In the data rows, the value 128 means zero.
Here are some rows, each followed by its group. Rows of different groups can look alike.
117,146,135,122,116,122,146,131,124,112,136,149,127,114,107,157,127,121,101,143,128,124,107,114,128,126,112,102,129,128,114,103 FA
109,93,139,135,120,97,118,134,120,106,104,130,126,114,106,120,128,121,113,118,128,124,118,126,128,125,121,140,128,127,119,147 VW
167,97,97,127,198,121,87,119,176,170,79,105,140,194,113,95,129,164,164,95,128,135,172,123,128,127,146,158,128,126,123,160 Hl
145,156,123,123,123,141,147,139,121,118,135,169,126,115,103,157,127,121,98,115,128,125,108,92,128,125,113,97,126,126,117,103 Tr
110,98,171,131,118,99,151,130,120,107,136,132,127,115,129,130,129,121,125,137,128,124,120,154,128,126,119,166,131,127,118,170 VW
110,127,167,126,119,108,165,138,121,107,140,160,127,115,109,170,127,120,104,164,128,124,108,138,128,126,110,115,130,126,115,108 YS
109,113,171,131,114,103,164,139,125,107,136,156,127,114,107,164,127,121,104,167,128,124,108,153,128,126,111,130,128,126,115,115 UO
120,170,115,125,121,157,128,118,123,136,158,112,126,125,173,117,128,122,151,141,128,124,124,172,128,126,117,166,130,126,113,141 YS
162,100,99,119,205,135,90,117,167,184,106,109,135,170,157,117,129,135,154,149,128,125,122,151,128,125,113,117,126,126,114,105 Tr
110,94,155,145,117,98,146,144,126,106,141,127,126,114,149,111,127,122,161,103,128,125,170,105,128,126,180,113,127,127,189,119 FT
186,107,97,120,181,139,87,121,147,180,83,106,131,184,122,95,127,152,164,94,128,133,173,119,128,125,148,155,124,125,125,165 FA
165,101,100,119,162,122,83,116,136,154,76,105,131,170,98,94,129,157,132,87,128,139,157,93,128,129,161,114,128,127,142,139 YS
111,99,173,124,122,102,160,125,124,108,156,116,126,117,162,105,128,121,164,102,128,124,166,109,129,126,166,125,127,127,162,138 VW
153,117,98,123,136,140,88,119,139,164,79,103,128,166,97,94,127,153,133,86,128,137,159,90,127,130,165,105,128,127,158,130 UO
110,93,135,146,117,98,128,147,125,105,119,132,126,114,129,114,128,121,139,106,128,125,151,107,128,125,160,116,127,127,167,121 FT
131,151,123,124,122,134,142,129,123,116,133,155,125,115,104,155,129,121,100,123,128,124,106,97,128,125,111,98,126,126,112,104 Hi
113,150,143,124,118,124,163,126,119,114,161,134,125,117,137,150,127,120,116,166,128,124,112,161,128,126,111,133,125,125,114,116 YS
149,172,130,123,124,152,158,141,121,120,154,179,126,114,111,175,127,121,100,129,128,124,107,96,128,125,111,97,129,127,115,103 Tr
137,142,100,125,121,153,110,121,129,141,125,109,126,127,146,109,127,122,135,127,128,125,121,147,128,125,113,139,126,125,118,120 FA
147,156,108,123,127,161,121,117,120,139,149,118,126,123,156,133,129,122,126,155,128,124,112,149,128,125,112,121,128,127,113,108 Hl
113,151,119,120,122,142,117,116,117,135,131,106,127,131,156,97,128,127,170,94,127,126,171,106,128,125,163,129,125,127,146,152 Cg
138,122,94,122,129,144,90,121,130,157,83,107,128,156,104,93,127,142,137,88,128,132,157,93,129,127,157,115,125,127,144,136 UO
127,154,132,126,118,129,150,139,125,113,131,166,126,114,97,159,126,121,98,123,127,124,105,96,128,125,111,96,125,126,115,103 Hi
110,149,118,124,119,143,114,116,122,143,121,105,126,140,148,95,128,135,169,88,128,132,180,92,128,129,192,106,129,128,187,119 VW
113,111,160,124,117,104,151,129,124,108,140,130,127,115,123,135,127,120,116,147,128,124,114,159,127,127,113,153,130,127,116,139 UO
122,171,115,124,117,154,140,122,124,130,165,118,126,121,164,130,127,121,135,157,128,124,118,172,128,126,112,148,128,126,116,123 YS
113,119,168,123,118,109,171,125,122,110,165,126,127,115,151,129,128,121,133,146,128,124,125,171,128,125,117,179,125,126,119,169 Cg
112,107,164,123,119,103,158,125,119,108,149,121,127,116,142,120,127,121,133,128,128,124,128,148,128,125,122,165,127,126,122,170 Cg
121,152,136,122,122,125,154,134,120,113,138,161,127,116,104,163,128,121,99,139,127,124,106,106,128,124,112,101,123,127,115,103 Hl
150,142,106,123,125,150,115,120,123,132,139,123,126,118,127,139,129,122,113,143,128,123,106,118,128,127,110,101,132,128,112,105 Hi
109,93,148,160,116,97,125,167,125,106,108,163,127,114,104,151,128,121,114,152,128,124,119,162,127,126,120,170,130,128,122,178 VW
147,136,107,125,128,141,123,124,123,124,127,135,127,117,110,142,127,121,101,123,128,124,107,99,128,125,111,97,125,125,115,103 Tr
119,169,134,122,122,141,155,123,120,120,168,134,125,118,146,155,128,121,118,171,128,124,110,155,128,125,111,122,128,127,112,109 FA
110,96,161,133,120,98,141,141,126,106,118,141,126,114,110,136,127,120,110,142,128,124,115,154,128,124,115,159,126,126,118,158 VW
126,145,120,126,117,127,134,130,125,114,126,150,127,115,99,149,127,121,100,121,127,124,105,97,128,126,112,97,130,126,115,103 Hi
112,136,140,119,123,121,139,118,119,117,155,111,126,118,165,109,128,121,152,118,128,124,138,144,128,126,126,166,130,127,121,172 Cg
110,103,173,130,116,102,162,131,125,107,148,129,126,115,135,129,127,120,129,139,128,124,124,160,128,126,119,171,128,126,119,174 Cg
192,119,97,124,166,160,90,119,140,189,101,104,128,167,150,98,127,137,177,109,128,127,155,148,128,126,128,168,130,126,119,150 FA
186,146,100,122,145,175,125,125,128,152,159,133,126,125,150,158,128,122,116,159,129,124,108,120,129,125,110,103,127,126,115,104 Tr
135,157,102,120,127,170,98,118,125,164,115,106,126,146,158,97,128,131,176,98,128,126,166,122,128,126,146,155,129,127,127,174 EG
111,102,163,130,118,100,145,134,121,107,121,144,126,114,107,146,128,121,106,151,127,124,109,149,128,125,114,135,126,127,117,122 UO
109,93,101,223,115,97,96,218,126,105,88,195,125,113,104,158,126,120,129,138,128,125,152,128,128,126,175,124,128,127,196,121 FT
109,125,149,124,111,114,154,123,130,113,161,115,127,116,156,114,127,121,145,125,128,124,133,151,128,127,124,170,131,126,121,175 Cg
110,101,180,129,112,104,167,123,126,114,168,109,126,121,176,98,127,128,187,90,129,131,194,92,128,134,205,100,131,132,213,108 FT
152,167,108,117,131,174,125,121,122,149,158,115,127,128,173,128,128,122,140,158,128,124,120,172,128,125,112,142,126,127,115,116 FA
111,107,167,123,119,103,156,125,120,109,148,121,126,115,144,120,127,121,135,127,128,124,129,148,127,125,124,164,126,126,120,170 Cg
111,108,155,124,119,102,147,129,124,107,130,132,125,114,116,135,128,120,111,144,128,124,111,152,128,126,112,145,129,126,115,131 UO
197,104,100,124,192,132,85,116,165,177,75,105,140,210,85,94,131,199,129,86,128,167,168,89,128,143,199,105,127,130,194,130 EG
172,119,100,123,156,152,102,119,125,154,123,114,127,134,145,125,128,123,126,142,129,124,113,130,129,126,112,108,127,127,112,105 Hi
110,128,165,127,118,108,165,138,127,108,139,161,127,114,108,170,128,120,103,162,128,124,106,135,128,126,111,113,130,127,115,106 YS
153,149,119,124,127,143,136,131,122,121,133,161,126,116,101,153,129,121,101,113,127,124,105,92,128,127,112,96,129,126,115,103 Tr
110,93,111,214,115,97,100,206,129,105,91,186,126,114,97,158,127,120,119,147,128,123,131,146,127,127,140,146,131,126,150,151 FT
141,166,110,122,127,165,123,117,122,143,156,115,127,125,169,128,128,122,137,155,128,123,116,166,128,126,111,138,132,127,112,115 FA
203,98,101,121,215,117,83,115,186,155,73,105,161,203,79,94,140,224,108,86,131,213,135,87,129,182,174,98,130,152,207,108 UO
135,129,102,128,126,147,91,116,126,156,90,103,127,148,120,95,128,133,151,90,128,127,155,101,128,128,145,126,132,126,132,148 EG
107,99,168,134,119,99,150,143,127,106,121,153,126,116,105,154,128,120,105,158,128,124,109,159,129,125,113,148,128,125,113,132 Cg
142,139,113,122,124,136,125,129,123,118,126,144,127,115,100,144,127,121,98,118,128,124,107,95,128,127,112,98,130,128,115,103 Tr
139,155,120,128,118,143,141,127,122,120,140,152,125,114,112,158,127,120,102,129,128,124,108,98,128,126,113,95,126,125,116,103 Hi
110,93,140,171,118,97,118,170,124,106,105,167,125,114,111,151,129,120,120,148,128,123,122,158,128,125,125,166,128,125,126,176 FT
111,92,123,178,119,97,108,172,121,105,105,156,127,115,114,133,128,121,132,121,128,124,147,120,128,126,157,125,131,128,168,128 FT
109,124,159,128,114,108,160,136,126,108,137,153,127,116,106,162,127,121,103,160,128,124,107,138,128,126,112,115,130,127,115,108 EG
125,134,107,122,120,130,116,119,123,119,122,120,126,117,112,127,128,121,106,130,127,124,108,116,128,126,112,105,126,125,115,104 Hl
111,142,134,125,119,120,145,124,124,112,142,133,126,115,123,146,127,120,108,153,127,124,108,138,128,125,113,116,130,126,116,108 YS
114,153,119,122,119,141,124,116,121,131,141,108,125,126,166,101,128,123,165,105,127,125,152,128,128,125,138,155,124,125,124,172 UO
112,115,143,124,118,104,138,132,125,107,119,139,127,114,99,143,128,120,103,139,128,124,106,125,128,127,109,112,131,127,113,108 EG
108,93,145,147,120,96,129,146,124,105,115,140,127,115,119,126,128,120,126,122,128,125,132,130,128,125,135,143,128,125,136,151 FT
117,163,132,123,117,135,156,127,128,118,164,134,127,116,137,153,127,120,114,168,128,124,109,154,127,126,109,123,129,126,117,109 YS
111,100,149,128,121,99,132,132,118,106,110,136,126,115,100,134,128,121,105,136,128,124,109,137,128,125,113,129,125,126,115,121 UO
128,138,111,123,127,134,117,118,123,121,127,120,127,118,120,129,128,120,109,134,128,124,107,120,128,126,112,107,129,127,114,104 Hl
155,93,96,124,204,103,87,120,215,131,71,105,183,183,77,94,147,215,105,86,133,205,141,87,129,167,185,101,129,138,207,120 YS
145,134,105,120,131,143,114,120,124,129,127,124,126,118,122,133,127,121,106,133,127,125,108,112,128,124,113,102,124,126,115,103 Hi
165,125,100,127,145,157,93,116,127,170,101,105,127,153,144,98,127,131,163,105,128,126,146,136,128,125,128,157,126,125,118,147 FA
116,149,127,120,116,128,141,124,126,116,151,122,126,116,138,132,127,121,119,150,128,124,113,155,128,126,111,135,128,127,116,118 YS
151,161,116,125,122,152,148,134,125,123,149,159,126,115,113,166,126,121,101,132,128,125,107,99,128,125,111,95,124,125,118,103 Hi
198,124,103,120,180,171,109,121,139,174,149,124,127,136,162,151,127,123,124,162,128,124,111,125,128,126,110,102,130,128,115,104 Tr
200,125,101,121,178,173,106,118,136,179,145,118,127,139,171,141,128,124,134,166,128,124,114,142,128,125,112,109,126,127,115,104 Tr
184,114,98,122,175,134,88,118,160,168,73,105,147,202,80,94,137,217,101,86,132,216,119,87,129,203,137,96,127,183,163,103 Cg
137,133,100,123,125,151,95,118,127,152,101,105,126,139,133,97,127,128,152,98,127,125,144,119,128,126,130,143,126,126,120,151 EG
150,153,105,123,122,160,123,122,128,137,148,120,126,121,146,137,127,121,119,154,128,124,111,139,128,126,110,113,128,126,116,106 Hl
111,97,172,129,118,100,156,124,118,109,155,114,126,116,168,102,127,124,172,95,128,126,179,98,128,127,189,108,130,129,193,115 FT
119,147,140,123,119,120,155,136,122,111,134,160,127,115,103,163,128,121,99,137,128,124,106,106,128,125,111,99,127,127,115,103 Hl
118,143,114,122,119,132,119,119,122,120,133,114,126,117,135,118,128,121,121,133,128,124,114,143,128,126,113,130,128,127,116,116 YS
138,165,109,123,124,167,117,118,124,145,152,112,124,125,169,120,128,123,146,147,127,124,121,169,128,126,115,149,128,127,115,124 FA
111,94,156,136,117,98,131,145,122,106,111,148,126,114,104,142,128,121,110,145,128,124,112,155,128,126,115,159,127,127,116,157 VW
111,106,152,122,118,102,143,130,121,107,122,135,125,115,109,137,128,121,106,143,128,124,110,144,128,125,113,134,125,127,116,121 UO
181,135,102,123,154,174,95,117,132,178,123,107,128,148,167,108,128,127,164,132,127,124,133,167,128,126,118,160,132,127,114,129 Hl
112,146,151,124,118,118,163,135,122,111,145,158,126,115,114,170,127,121,104,158,128,124,107,126,128,126,112,106,129,127,115,105 FA
189,124,104,125,171,166,109,119,133,166,144,123,128,134,155,148,128,122,122,155,128,124,109,121,128,126,111,102,127,126,114,104 Tr
107,125,153,128,118,123,143,115,123,129,150,105,126,133,172,95,128,134,185,89,128,134,193,91,128,133,211,100,130,131,214,110 FT
107,126,146,129,113,109,151,131,129,109,133,140,126,115,107,149,126,121,104,151,128,124,107,136,127,126,111,115,128,126,116,108 EG
Which 3 groups are nearest to each row below, nearest first, going by the distance to the centre of the group?
109,115,140,125,119,104,134,125,122,108,118,131,126,115,105,136,128,120,105,136,128,124,107,127,128,125,111,114,129,126,115,109 ~ UO YS Hi
Which 4 groups are nearest to each row below, nearest first, going by the distance to the group's nearest row?
113,158,112,125,116,148,118,118,127,137,136,106,126,127,160,100,128,124,168,104,128,125,152,127,128,127,137,154,128,125,125,172 ~ UO Cg EG YS
107,103,181,133,116,100,167,145,122,106,133,160,125,115,116,164,127,120,107,170,128,125,111,169,129,124,113,151,123,126,117,131 ~ Cg UO YS EG
Which 3 other groups have their centres nearest to the centre of group Hl, nearest first?
FA YS Tr
Group FA spreads out most along one direction. Which 3 other groups' directions of most spread are closest to that one, closest first?
Hl EG UO
Which 3 groups are nearest to each row below, nearest first, going by the average distance to the group's rows?
135,141,103,124,118,146,113,119,127,130,129,114,126,119,133,122,127,121,117,137,128,124,112,135,128,126,112,115,127,125,118,107 ~ Hi Hl Tr
153,111,97,125,142,137,90,119,127,155,88,105,127,149,121,96,127,132,146,95,129,127,142,116,128,125,127,139,126,126,119,140 ~ EG FA Hl
142,169,113,124,123,162,138,122,124,134,165,129,127,120,149,152,128,121,117,167,128,124,109,143,128,125,111,113,128,126,116,105 ~ Hi Hl Tr
110,139,123,122,117,129,123,119,125,125,136,107,126,124,156,98,126,124,162,97,127,125,161,110,128,126,154,133,129,127,139,154 ~ Cg VW EG
113,140,144,123,122,116,149,125,119,110,136,145,126,115,113,156,128,120,103,147,128,124,107,122,128,125,112,106,126,126,114,104 ~ Hi Hl YS
112,94,140,137,118,97,125,136,120,106,114,126,125,115,122,114,128,121,130,107,128,124,138,112,128,125,140,121,126,126,143,131 ~ VW FT UO
112,110,152,121,122,104,149,129,121,108,135,129,127,116,121,131,128,121,114,142,128,124,112,154,128,125,113,150,126,128,115,135 ~ VW Cg UO
Which 4 groups are nearest to each row below, nearest first, going by the distance to the centre of the group?
113,132,109,120,117,132,97,118,122,137,97,105,125,137,114,94,128,137,137,87,128,134,152,88,127,132,164,97,130,131,170,107 ~ EG UO FT Hl
113,131,137,125,114,112,141,131,127,109,124,144,126,114,98,149,127,120,101,138,128,124,107,114,127,127,110,102,128,126,114,105 ~ Hi YS UO Hl
110,124,115,122,118,127,104,119,128,136,97,105,126,145,106,94,128,149,123,86,128,149,135,87,128,149,145,97,132,148,151,104 ~ EG UO Hl YS
110,93,109,218,119,97,103,206,125,105,97,184,126,115,112,149,128,120,136,131,128,124,157,123,128,126,175,124,128,128,194,122 ~ FT VW UO EG
Which 3 other groups have their centres nearest to the centre of group YS, nearest first?
Hl UO FA
Group Tr spreads out most along one direction. Which 3 other groups' directions of most spread are closest to that one, closest first?
Hi Hl FA
Which 4 groups are nearest to each row below, nearest first, going by the average distance to the group's rows?
173,103,100,123,178,132,87,115,146,170,86,105,131,169,125,97,129,141,157,100,128,127,149,130,128,125,127,152,127,127,117,139 ~ FA EG Hl Tr
112,115,160,122,118,116,154,118,122,124,156,107,126,129,171,96,128,132,183,89,127,132,192,91,128,132,206,102,125,130,212,110 ~ FT VW Cg EG
Group Cg spreads out most along one direction. Which 3 other groups' directions of most spread are closest to that one, closest first?
UO YS EG
Group Hi spreads out most along one direction. Which 3 other groups' directions of most spread are closest to that one, closest first?
Tr Hl FA
Which 3 other groups have their centres nearest to the centre of group VW, nearest first?
Cg UO YS
Which 3 groups are nearest to each row below, nearest first, going by the distance to the group's nearest row?
106,94,162,144,121,97,136,148,118,106,114,151,126,116,112,144,128,121,114,148,128,125,116,160,128,124,120,167,125,127,117,168 ~ VW Cg FT
111,94,167,143,119,97,146,149,125,106,137,140,127,114,137,129,127,121,143,126,128,124,147,136,127,126,148,148,129,127,148,159 ~ FT Cg VW
Group FT spreads out most along one direction. Which 3 other groups' directions of most spread are closest to that one, closest first?
VW EG UO
Which 3 other groups have their centres nearest to the centre of group EG, nearest first?
UO Hl YS
